Read these off the grid that follows.
1) Which number is the entry in the bottom-left corner?
2) Which number is the entry in the top-left corner?
3) Which number is the third entry, reading row by row?
4) Which number is the bottom entry of the column that holds the largest entry?
5) Which number is the last entry, reading row by row?
6) Which number is the 4th entry from the end, reading row by row?
7) Which number is the smallest entry in the last row?
8) Which number is the largest entry in the last column?
[[125 151 127 116 121 123 129 134 115 124 147]
 [132 147 131 126 122 127 119 131 123 124 149]
 [126 136 125 122 129 126 133 130 119 126 132]
 [133 131 130 130 129 128 126 130 123 125 137]
 [129 142 132 129 123 127 120 129 129 128 140]
 [130 149 128 119 124 125 129 131 115 122 147]
 [132 148 134 125 122 128 121 133 125 125 149]
 [132 150 131 127 123 127 122 133 120 123 150]
 [128 142 126 120 126 126 129 133 117 123 138]
 [123 133 126 123 125 126 129 127 129 132 124]
 [123 133 128 124 120 126 130 126 131 133 126]]
1) 123
2) 125
3) 127
4) 133
5) 126
6) 126
7) 120
8) 150

Read these off the table that follows.
1) Which number is the largest entry in the first row?
2) Which number is the first entry, reading row by row?
3) Which number is the first entry of the smallest entry's row?
4) Which number is the 3rd entry on the diagonal from the top-right corner?
5) Which number is the largest entry in the last row?
6) Which number is the bottom entry of the column that holds the smallest entry?
7) Which number is the 2nd entry, reading row by row?
8) Which number is the entry in the bottom-left corner?
[[138 126 117 131 139 126 122 120 116]
 [138 126 114 129 139 126 122 124 116]
 [138 126 105 129 139 126 123 124 121]
 [138 126 110 129 139 126 122 124 116]
 [138 126 110 129 139 126 116 124 116]
 [138 126 107 129 139 126 122 124 123]
 [138 126 119 129 139 126 122 124 116]]
1) 139
2) 138
3) 138
4) 123
5) 139
6) 119
7) 126
8) 138

a = [108 131 133 104 128 134 128 118 131]
The 3rd entry from the left?
A: 133
The first entry from the right?
A: 131
The first entry from the left?
A: 108
